(in the rows, 100 means zero)
The rows below fall into families. The same turns and mirrors carry the whole set onto itself and the rows of a family onto each other. For each named row, which other rows are in its family? Write them in the order they are listed.
These 36 rows form 6 families of 6 rows each.
J_555: [93,77,112,79,118,86,120,86,101,105,106,107,128,70,89,128,106,123,95]
J_637: [85,95,99,107,134,98,116,93,95,108,116,94,105,74,86,116,104,123,83]
J_547: [87,84,86,81,93,77,133,73,125,114,89,108,124,110,92,104,99,121,105]
J_325: [111,87,119,85,98,92,114,79,139,85,105,113,126,70,98,107,96,120,122]
J_293: [98,82,104,85,99,85,130,74,118,82,93,125,144,93,89,90,83,116,111]
J_20: [110,81,105,71,101,75,105,94,112,82,107,119,105,86,108,127,113,113,101]
J_170: [111,98,130,85,119,88,113,98,91,85,109,128,101,84,115,108,104,108,96]
J_166: [105,78,99,73,91,68,111,85,123,85,97,124,112,101,110,115,109,111,107]
J_721: [111,103,98,89,87,94,118,79,149,93,108,108,99,99,108,96,97,127,117]
J_842: [90,97,92,137,116,78,107,90,117,102,101,92,113,105,92,83,102,94,98]
J_204: [109,89,122,91,115,103,115,93,96,88,131,116,115,81,105,111,101,137,84]
J_880: [111,113,79,84,92,99,128,94,116,88,112,97,92,113,90,96,88,126,100]
J_41: [85,77,107,103,111,80,126,78,112,119,95,96,145,88,81,103,99,111,101]
J_116: [108,100,109,92,111,105,108,85,132,81,122,117,92,72,111,111,102,133,106]
J_323: [108,93,120,79,99,74,125,87,109,88,84,126,123,99,102,93,93,94,117]
J_135: [103,71,100,94,106,89,122,85,100,93,101,140,142,87,97,108,104,122,116]
J_516: [93,97,83,100,99,89,132,84,119,91,98,96,120,113,78,74,77,107,115]
J_552: [93,85,110,113,104,91,116,82,137,103,113,86,120,95,91,77,90,105,131]
J_768: [88,101,77,85,116,95,122,89,108,103,110,106,84,96,98,118,105,132,87]
J_501: [111,99,65,87,89,93,128,95,111,94,96,114,109,110,86,102,98,118,123]
J_29: [90,98,100,120,117,103,110,89,129,99,129,90,86,98,103,81,96,118,115]
J_284: [100,77,110,124,123,100,113,99,85,107,124,117,132,86,96,101,109,122,102]
J_667: [101,94,135,111,123,83,116,92,94,95,98,115,128,84,99,87,95,90,104]
J_448: [109,105,76,116,107,103,118,108,95,109,119,91,99,109,85,96,104,118,108]
J_576: [95,100,99,135,126,85,102,99,106,98,111,87,107,90,90,94,105,96,92]
J_460: [118,92,95,93,106,104,114,106,91,101,127,117,103,94,103,120,115,135,99]
J_349: [80,102,73,109,110,88,128,81,119,117,99,93,100,114,90,93,98,120,94]
J_160: [103,111,106,109,103,79,125,92,110,101,88,101,110,116,95,73,89,87,113]
J_266: [90,72,126,107,122,93,119,83,98,91,118,115,143,82,92,90,90,118,99]
J_441: [105,91,87,73,98,75,108,92,119,80,103,120,91,100,110,119,110,114,102]
J_627: [91,82,122,115,129,101,107,88,119,91,125,94,114,68,93,91,95,110,119]
J_9: [94,84,80,117,107,89,126,87,104,100,93,114,138,102,78,84,93,105,126]
J_983: [113,116,102,83,98,85,122,98,109,92,100,114,82,116,111,94,98,106,104]
J_493: [104,104,101,105,115,107,116,103,96,97,136,88,91,102,95,94,96,127,87]
J_193: [95,88,110,134,119,77,104,93,110,104,105,90,129,91,90,91,105,94,97]
J_67: [105,116,117,115,123,94,113,104,92,98,114,103,87,101,107,88,100,101,92]

Which other rows belong to the same family as J_323? J_170, J_667, J_160, J_983, J_67
Which other rows belong to the same family as J_116? J_325, J_721, J_552, J_29, J_627
Which other rows belong to the same family as J_441? J_20, J_166, J_842, J_576, J_193
Which other rows belong to the same family as J_880? J_293, J_204, J_516, J_266, J_493

The rows below fall into families. The same turns and mirrors carry the whole set onto itself and the rows of a family onto each other. For each named row, which other rows are in its family? Write them in the order they are listed.
These 18 rows form 6 families of 3 rows each.
J_146: [82,101,55,120,97,94,93,120,92,115,77,106,103,141,104]
J_301: [109,108,80,119,80,84,104,112,122,103,102,89,76,146,108]
J_288: [98,97,68,87,124,85,86,81,92,88,90,87,110,120,114]
J_444: [91,113,78,112,72,96,103,97,121,115,103,84,80,133,111]
J_522: [86,108,77,90,83,103,122,93,108,114,110,128,101,127,119]
J_94: [90,112,54,99,94,107,90,96,99,122,95,105,125,136,115]
J_277: [89,86,85,65,109,93,105,107,89,98,108,102,80,118,116]
J_709: [115,105,56,109,107,91,93,117,99,104,94,112,119,156,112]
J_205: [89,83,85,70,111,89,106,115,87,95,104,103,74,120,113]
J_31: [110,102,78,99,94,87,125,112,109,97,109,135,95,144,117]
J_73: [97,84,86,66,113,90,106,112,90,93,110,104,79,123,116]
J_514: [79,98,77,109,85,91,125,115,102,108,93,128,81,131,109]
J_936: [114,116,79,104,79,94,102,96,126,107,115,89,91,142,116]
J_416: [74,114,60,95,95,103,101,94,105,107,89,81,91,118,81]
J_145: [108,106,63,108,112,82,104,121,108,84,87,91,84,142,78]
J_519: [104,92,69,97,129,76,88,95,89,81,84,89,102,126,109]
J_660: [116,120,62,80,108,100,100,91,115,93,112,90,112,136,92]
J_761: [85,92,68,97,122,82,87,89,87,90,78,85,99,116,107]

Which other rows belong to the same family as J_205? J_277, J_73
Which other rows belong to the same family as J_94? J_146, J_709
Which other rows belong to the same family as J_522? J_31, J_514
Which other rows belong to the same family as J_444? J_301, J_936

The rows below fall into families. The same turns and mirrors carry the whole set onto itself and the rows of a family onto each other. For each named row, which other rows are in its family? Write them in the order they are listed.
These 25 rows form 5 families of 5 rows each.
J_459: [95,128,105,108,83,113,96,103,109,129,92]
J_287: [105,75,99,87,103,96,131,97,96,118,120]
J_795: [104,67,99,87,94,106,117,83,102,119,116]
J_143: [92,80,91,108,124,87,91,92,100,110,90]
J_777: [96,91,107,85,77,118,128,94,113,110,110]
J_671: [95,64,97,96,106,99,119,83,108,110,109]
J_722: [81,123,100,110,77,105,104,113,103,119,92]
J_794: [99,110,108,86,86,118,130,97,103,131,107]
J_819: [90,116,98,103,107,98,81,111,101,109,79]
J_666: [93,107,93,86,71,111,127,93,107,124,106]
J_411: [98,104,104,118,107,95,72,104,94,113,97]
J_949: [85,107,98,120,112,93,83,118,102,111,99]
J_771: [99,77,99,104,123,86,93,85,98,111,107]
J_298: [94,113,106,113,117,86,84,107,102,110,86]
J_797: [111,67,92,103,114,90,92,101,97,116,105]
J_306: [102,110,112,91,79,108,135,97,109,124,100]
J_147: [113,72,97,87,98,98,131,96,105,123,108]
J_565: [104,79,85,82,102,100,120,85,108,121,121]
J_767: [105,74,91,109,113,78,96,103,97,108,111]
J_642: [99,106,95,122,101,87,75,105,106,114,93]
J_884: [101,97,105,85,69,117,124,104,109,122,101]
J_991: [99,80,89,103,128,91,94,101,106,112,116]
J_607: [93,123,107,90,79,117,105,112,108,108,92]
J_874: [96,124,109,101,83,105,103,119,110,117,83]
J_787: [94,130,117,110,85,107,98,102,102,117,93]

Which other rows belong to the same family as J_991? J_722, J_666, J_949, J_565
Which other rows belong to the same family as J_298? J_795, J_771, J_884, J_874
Which other rows belong to the same family as J_607? J_143, J_777, J_671, J_819

